In the rows, 128 means zero.
Each run below is a few steps of one of 6 hidden systems, one row a step.
path 1, j_354, 11 rows:
[[112 164 111 126 115 139 167 136 117 116 119 112 130 122 108 134 133 101
  151 133]
 [146  89 135 107 176 125 128 140 135 112 119 141 153 118 126 135 136 128
  137 116]
 [127 129 128 128 119 100 100 119 132 169 133 114 110 134 142 126 103 150
  115 160]
 [124 142 123 133  69 157 140 142 134 113 129 139 144 143 112 120 132  98
  128 121]
 [132 128 134 152 189 129 126 119 127  97 154 146 124 125 142 132 143 122
  130  96]
 [137 133 130 125 117 111 141 117 120 170  98  95 108 100 143 134 144 166
  129 158]
 [106 101 116 112  88 140 117 147 112 110 109 135 152 145  88 116  99 106
  115 106]
 [117 132 152 148 173 120 139 111 162 126 180 159 118 144 129 144 123 123
  149 133]
 [152 135  93 107 104 151 133 116 116 153 109 102 118 110 182 124 156 147
  125 142]
 [103 139 126 128 128  99 103 162  98  85 107 123 146 131  82 106 110  91
  112 120]
 [140 104 179 150 149 127 147 118 174 154 143 172 137 128 121 139 136 170
  154 125]]
path 2, j_136:
[[ 94 107 145  94  95 139 157 112 126 139 165 141 120 154 147 144  90 142
  110 173]
 [103 118 129  99 173 156 121 145 138 128 165 152 103 140 124  94 150 101
  137 148]
 [147 165 117 124 131  94 109 133 121 123  94 145  92 132 116  99 166 127
  142 138]
 [136 159 119 130 100 124 111 144 124 133  94 155 168 135 129 126  95 142
  147 110]
 [150 124 116 157 150 145 137 138 155 145 144  99 150 129 125 131  86 109
  132 114]
 [159 117 133 129 134 138 149 118 137 104 120 113 114 103 153 152 157 121
  109 136]
 [ 96 113 139 124 124 115  86 128 110 116 129 134 152 116 138 142 146 134
  107 126]
 [109 116 133 150 109 123 129 116 133 168 146 125 126 143 110 106 140 149
  138 114]
 [128 126 123 120 126 143 166 122 115  99 128 149 103 148 113 128 113 125
  129 110]
 [107 153 132 114 154 115 131 140 120 125 124 119 128 110 131 136 113 122
  129 166]
 [145 109 118 107 126 134 107 137 144 162 107 131 135 121 129 117 149 139
  149 134]]
path 3, j_357, 11 rows:
[[142 171 122 180 128 121 151 125 112 132 103  84  82 108 125  96 144 135
  108 130]
 [140 106 157 132  81 150 135 142 129 104  84 152 182 107 119 158 119 142
  117 106]
 [100  88 129 140 175 120  89 111 158 174 166 115 128 130 109 152 117 130
  144 112]
 [149 149 101 119  89 134 160  93 115 125 135 116  79 138 160 126 187 128
  130 140]
 [108 107 145  93 113 105 130 158 100  70 129 152 182 143 105 137  93 107
  113 134]
 [114 140 156 152 192 130 115 141 163 189 152 143 106 124 131  92 131 156
  146 152]
 [159 141  79 117  91 172 139 114  90  99  83 116  80 123 159 119 134 132
  108  96]
 [ 96 138 153 135 105  94 123 153 145 115 120 130 193 124  61 175  91  91
  150 140]
 [169 113 135 137 190 138 120 111 169 178 159 150 122 132 192 108 166 167
  154 127]
 [118 128  75 122  79 114 124 108  63  91 106  61  84 135 129 117 113 109
   73 115]
 [110 143 208 147  90 126 149 163 172 124 136 180 197 128  81 144 133 109
  148 160]]
path 4, j_481, 11 rows:
[[106  90 142 125  82 107 101 138 125 146  97  67 103 111  75 132 114 109
   78 165]
 [102 129 154  99  99 169 140 120 170 148 143 203 129 141 106 169 134 133
  177 134]
 [117 155  72 130 179 125 106  86  87 102 163 117  94 137 192 139 126 125
  121  92]
 [156 176 135 132  86  78 159 165 119 115  96  87 164 119 107  97 154  96
  132 178]
 [127  63 153  94 163 146 102 163 143 145 108 194 159 146  94 103  86 159
  148 101]
 [130 137 117 185 144 134 117  73 151 172 171  80  49 126 165 139 116 138
   97 134]
 [151 160 127 124  48 167 162 151 125  62  97 136 173 118 127 146 163  79
  122 123]
 [ 64  97 149 112 241  88  90 142 113 124 140 149 164 112  91 144 112 139
  153 108]
 [182 133 120 140  75  93 147  77 132 203 131  92  85 140 180 108 168 196
  127 161]
 [115  96 108 102  59 183 127 164 105  55 128 140 149 169  94 111  70  53
   82  99]
 [ 71 180 177 153 252 124 154 138 158 159 153 149 111  86 109 153 134 145
  178 165]]
path 5, j_810:
[[129 158 141 153 129 129 157 122 133 143 111 128  99 108 110 113 182 143
  149 131]
 [130  99 100  87 119 138 124 125 103 107  94 138 140 128 125 150 114 136
  132  96]
 [105 144 137 141 131  94 129 122 146 161 147 107 126 135 105 148  89 123
  138 165]
 [167 109 119 110 113 167 135 130 153 137 142 147 134 143 163 110 164 124
  134 127]
 [105 140 125 140 160 108  89 135 105  87 130 115 113 124 126 125 106 101
   91 125]
 [130 156 154 151 106 121 159 134 143 161 108 144 151 113 118 113 168 160
  163 140]
 [132  66 100 112 132 155 112 118 111 111 126 131 119 146 127 128  89 131
  108  75]
 [112 177 150 154 121 102 157 115 140 136 144  99 104 114 114 156 124 111
  131 180]
 [145  87 120  87 129 167 118 141 135 130 121 159 174 128 160 119 169 135
  149 106]
 [ 97 135 122 153 149  78  80 121 109 125 137 101  85 136 104 115  90 116
   94 134]
 [155 166 145 130  71 152 190 131 148 139 116 165 148 135 139 123 168 142
  165 141]]
path 6, j_136:
[[120 136 104 146 140 114 118 113 128 143 172 104 120 151 140 109 137 109
  127 124]
 [141 135 137 122 106 138 169 136 114 100 111 145 136 127 128 113 166 131
  129 125]
 [107 122 146 138 163 110  99 142 116 122 117 136 143 123 118 122  90 143
  115 122]
 [138 135 117 139 107 150 133 119 145 181 121 104 100 119 135 125 131 146
  136 134]
 [125 118 119 106 118 147 128 131 127  78 125 146 127 131 111 155 125  88
  128 111]
 [119 149 145 143 156  75 123 123 132 144 154 114 146 125 139 132 133 136
  137 161]
 [149  98 105 106 108 165 138 131 116 143 109 137 131 136 150  98 148 153
  134 101]
 [107 140 139 154 121 112 110 142 124  91 131 121 116 136  92 123  95  91
   93 133]
 [134 148 152 138 141 134 155 115 154 164 128 146 132 108 147 152 153 164
  163 150]
 [122  96  78  96 146 148  98 132  96 105 117 113 124 132 128 124 118 110
  117  83]
 [128 155 157 156  80  83 140 130 141 142 130 100 134 128 105 129 136 111
  117 179]]
path 7, j_810:
[[123 114 126 130 124 107 103 121 151 189 152  98 126 135 134 120 135 136
  133 153]
 [155 125 120 119  84 142 122 130 128  93 134 150 116 157 140 107 142  96
  106 124]
 [ 95 154 155 150 176 119 131 142 117  96 136 153 141 119 126 129 114 131
  131 125]
 [132 118 117 137 132 144 141 126 121 177 106 109 124 110 134 100 160 170
  146 111]
 [139 106 111 109  90 123 122 125 122  97 105 113 113 134  99 152  89 101
  104 125]
 [117 148 160 133 145 116 139 124 162 138 157 157 148 126 131 164 122 126
  158 157]
 [135 103  94 121 144 154  98 120 119 150 146 114 123 135 170  97 159 134
  121  99]
 [126 157 134 139 101  89 134 143 109  89 107 111 117 130  96 116 124  96
  103 148]
 [129 115 166 121 141 144 151 137 144 141 122 188 166 127 128 140 122 171
  159 121]
 [110 110  91 145 143 146 104 103 116 156 143  81  83 131 139 120 109 133
  105 103]
 [147 168 132 122  83 120 162 139 140  98 110 118 136 119 107 145 161  83
  139 165]]
path 8, j_354:
[[108 142 138  91  42 132 129 132 121 126 112 157 140 137 117 141 146 124
  133 159]
 [106 137 110 138 177 138 112 132 113 100 162 174 155 159 141  99 119 122
  149  74]
 [163 165 134 136 156 108 173 122 137 163 117 105  88 114 151 109 141 159
  141 175]
 [144 108 113 102  86 166 112 162 112 106  66 123 154 114 117 128  93 116
  102 113]
 [100 135 155 172 178  97  93 129 167 131 170 145 130 136  89 149 103 104
  142 123]
 [174 117 114 120  80 151 155  95 149 171 127 110 117 125 176 138 180 152
  140 134]
 [ 96 134  97 124 123 109 103 144  65  61 121 100 143 136 119 114 102  86
   87 106]
 [108 115 210 149 164 114 162 136 167 151 144 167 153 111 100 133 159 159
  156 159]
 [151  92  70 103  99 182 104 102 111 164 116 117  80 147 177 109 112 160
  110  91]
 [ 86 203 129 131 121  89 147 144 114  73 136 120 121 130  74 151 104  57
  137 169]
 [163  77 165 118 169 161 135 142 165 142 122 182 197 109 160 135 186 171
  168  92]]
path 9, j_481 (11 x 20):
[[124 132 106  91 127 149 134 100 133 139 166 154  80 161 163 115 151 129
  141 143]
 [132 179 112 132 126 120 122 142 103  76 124 136 114 140 143 105 108  93
  104 139]
 [126 159 142 148 154 116 121 166 138 150  95 143 158 111 101 105 120 145
  161 127]
 [169  86 108 140 134 129 108 109 147 158 117 118 104 138 130 127 122 152
  130  89]
 [138 121 135 145  94 140 144 119 151 110 153  97 130 131 126 164 112  85
  101 144]
 [103 129 145 113 156 155 140 144 126 114 134 158 174 107 144 144 157 134
  149 127]
 [117 112 118 133 150  91  99 112  96 136 131 109 105 124 147 102 162 156
  107 125]
 [134 128 144 130  53 111 153 131 128 129 121 132 126 153  93 115 110 122
  117 149]
 [ 94 122 123 115 170 175 142 133 132 124 140 163 127 135 119 138  87 130
  153 103]
 [149 161 105 139 157 120 123 113 125 140 116  86  87  98 163 135 165 129
  125 143]
 [150 121 131 104  70 108 102 155 131 106  94 137 171 137 103 127 131  97
  122 136]]
path 10, j_572 (11 x 20):
[[135 148  82  93 182 153 124 142 122 141 121 117 115 120 148 122 122 114
  157 128]
 [180 152 122 134 111  98 110 148 148 128  93 120 125 124 115 104 152 106
  133 147]
 [156 120 151 156 112 118 111 120 150 127 132 153 157 140 151 139  92 147
  116 116]
 [ 97 129 110 159 142 155 133 112 120 140 171  94 137 125 154 131 121 116
  118 105]
 [127 119 134 122 116 129 157 131 114  95 113 111 139 106 116 137 186 110
  127 123]
 [120  93 153 114 137  89  98 125 124 133 103 143 128 123 106 143 121 162
  124 131]
 [ 92 132 126 127 102 145 127 126 128 181 152 124 116 146 128 107 104 140
  127 150]
 [129 132 116 106 129 154 159 135 121  80 142 152 121 151 126 121 126  89
  131 122]
 [141 147 137 132 192 101 112 131 132 122 107 137 116 103 130 145 139 140
  148 130]
 [148 131 108 130  82 142 107 130 134 179  97 111 131 123 143 111 129 153
  130 128]
 [131 116 131 143 100 118 131 130 138  96 155 129 144 162 104 130  93  82
  110 117]]
path 11, j_572:
[[ 66 130  86 104 178  84 122 114  80 108 165  90 139 136 113 144 120 100
  144 116]
 [143 128 161 110 123 118 177 159 128 159  91 135 147 111 110  83 190 160
  158 166]
 [148  81 124 103 118 130  76 135 114 107 105 158  95 157 134 104  55 143
   76 118]
 [ 81 208 142 177 136 152 136 132 159 153 164 128 110 124 115 136 107  96
  145 159]
 [178 102  90  92 129 179 147 119 134  93 111 159 141 126 160 145 177 120
  160  73]
 [134 140 118 154 162  27  84 116 119 135 117  72 105 119 100 134 111 124
  120 143]
 [138 128 166 136  54 170 175 146 150 174 124 144 192 124 153 118 133 166
  135 154]
 [107  65 102 113 172 142  85 126 105  69 170 127 113 161 128 118  86  83
   79  81]
 [ 94 213 169 170 144 111 167 118 133 156 124 116 101  79 124 143 204 143
  155 179]
 [160  68  87  63  75 157 104 133 100 113  64 164 157 141 136 127 113 156
  137  68]
 [ 95 145 147 178 171  55 114 127 152 159 182  90  94 154  60 114  72  92
  127 169]]
path 12, j_357 (11 x 20):
[[160 112 148 152 145 115 127 114 151 132 139 124 111 121 140 125 166 136
  121 125]
 [107 111 129 126  96 126 128 108  95 109 130 120 121 130 142 137 119 139
   92 123]
 [ 87 124 151 130 119 139 136 139 137 135 147 147 148 134  98 125 140 119
  145 129]
 [144 114 119 109 173 139 138 118 132 122 127 147  91 132 140 124 138 142
  138 119]
 [107 150 111 108 100 113 131 129 101 131 103 106 119 119 122 141 105 129
  124 153]
 [141 123 140 123 121 147 119 158 155 138 128 160 168 136 125 113 129 117
  149 131]
 [145 123 108 141 172 122 114 113 131 126 137 112  90 132 139 125 108 120
  116 115]
 [123 167 136 148  79 122 146 127 117 122 113 110 138 112 132 138 146 130
  122 142]
 [130  83 147 124 143 134 111 149 137 117 132 156 178 136 118 122 127 127
  131  99]
 [122 129 123 147 152 115 129  99 137 160 144 104  67 129 124 128 128 139
  121 138]
 [130 145 122 109  71 155 158 124 107 101 112 138 142 126 147 141 146 127
  122 132]]

Which system made each of these runs?
path 13 (2 x 20):
[[133 107 123  52 180  86 139 152 106 120 121 135 145 133 129 108 135 132
  152 175]
 [144 123 149 103 111 122  92 157 139 158 117 168 141 154 145  87  81 153
  112 167]]

j_354
path 14:
[[ 94 124 133 113 126 165 156 133 149 151 143 127 138 110 109 144 172 110
  163 141]
 [146  98  97  79 153 111  97 119 107 106 124 142 103 147 145 118 140 125
  122 117]]

j_354
path 15:
[[ 78  75 124  84 158 160  72 144 138 144 106 116 151  79 103 173 151 115
  139 117]
 [126 118 118 100 109  58  84 100 141 163 158 143  99 172 101 122 152 126
  154 144]]

j_354
path 16 (2 x 20):
[[120 180 132 181 140 115 199 119 114 178 137 104 149 126 148  97 118 187
  160 128]
 [146  71 106  89 143 192 158 159 110  96  70 115 122 104 109 126  98 121
  107 100]]

j_136
path 17, 2 rows:
[[ 99  99 156  77 127  88 172  97 115 148 121 169 135 134 107 170 125 194
  172 146]
 [ 99 118  77  69 117 165 132 136 104 162 158 127 142 172 155  95  66 130
  137 129]]

j_354
path 18:
[[102 160  99 124 119 123 113 123  56  96 110 113  99 136 171 103  76 155
   76 122]
 [102 171 130 140  98 128 142 168 140 168  93 111 126 119  49  91 136 104
  163 154]]

j_481
path 19 (2 x 20):
[[193 184 131 165 128 105 150 114 158 136 100 103  72 105 138 125 184 123
  138 159]
 [136  99 133 117  81 116  99 134  93  85  99 141 198 127 162 157  82 145
   86 102]]

j_357
path 20:
[[143 159 152 143 114 110 155 139 159 120 108 145  89 128  62 120 158  95
  150 155]
 [160  95 115 116 132 148 118 110 129 106 107 160 158 126 166 174 110 158
  134  75]]

j_354
path 21:
[[129 121 144 112 132 104 115 141 147 153 126 137 181 115 127 143 152 136
  164 142]
 [138  91 110 131 117 118  93 111 123 141 150 129 108 163 138  99 114 137
  102 107]]

j_810
path 22 (2 x 20):
[[ 99 115 128 115 150 133 148 166  90 104 144 115 119 145 104  37 169  97
  108 136]
 [144 138 181 135 142 144 144 147 145 102  74 180  74 112  95 127 106 147
  107 149]]

j_357
path 23 (2 x 20):
[[145 148 156 166 198  97 161 137 150 112 153  93 115 108 114 113 162  93
  124 162]
 [172 103 159 113  93 133 116 140 127 122  66 169 168 109 163 135 131 185
  111 120]]

j_481
path 24, 2 rows:
[[116 120 130 102 156 121 124 132  98  85 124 161  92 153 132 115  66 137
   95 129]
 [105 180 150 134 128 156 134 144 163 172 124 147 136 103 133 146 123 135
  162 166]]

j_354
path 25 (2 x 20):
[[144 138 119 132 115  69 145 132 122  73 137 117 143 153  79 119 157  64
  140 125]
 [161 134 163 125 138  92 158 125 118 134 123 156 168 135 175 119 110 195
  130 148]]

j_136
path 26 (2 x 20):
[[144 128 106 123 140 101 119 124 145 149 147 101 120 145 120 128 111 103
  141 146]
 [159 151 135 135 109 129 144 129 129 109 132 129 133 131 167 117 137 122
  110 149]]

j_357
path 27 (2 x 20):
[[138 131 123 160 137 107 105  99 148 137 163 128 143 135 153 156 137 130
  140 105]
 [119 122 119 140 110  98 153 104  97 119 148  99 137 139 140 116 161 133
  119 118]]

j_357
path 28:
[[118 122 123 162 105 117  71 138 127 129 119 125 156 135 109 109 124 117
  111  90]
 [131 121 152 160 132 118 176 111 153 137 152 130 132 135  99 142 134 134
  153 116]]

j_481
path 29:
[[140 147 106 123 107 111 169 116  85  85  96 116 113 131 135 144  77 137
  104 120]
 [110 121 147 130 166 139 123 168 158 152 113 118 178  91  96 153 103 115
  153 141]]

j_572
path 30:
[[119 143 150 165 125  82 156 108 118 124 156 126 155 135 133 121 162 148
  140 125]
 [122  93 126 126 118 159 165 130  95 128 117 113 125 126 139  98 125 161
  104 107]]

j_354
path 31 (2 x 20):
[[156 123 125 117 111 130 140 109 145  90 123 150 130 129 126 179 139 106
  139 115]
 [101 126 130 119 156  83 111 118 117 142 156 117 152 129 141 146 119 137
  136 143]]

j_357
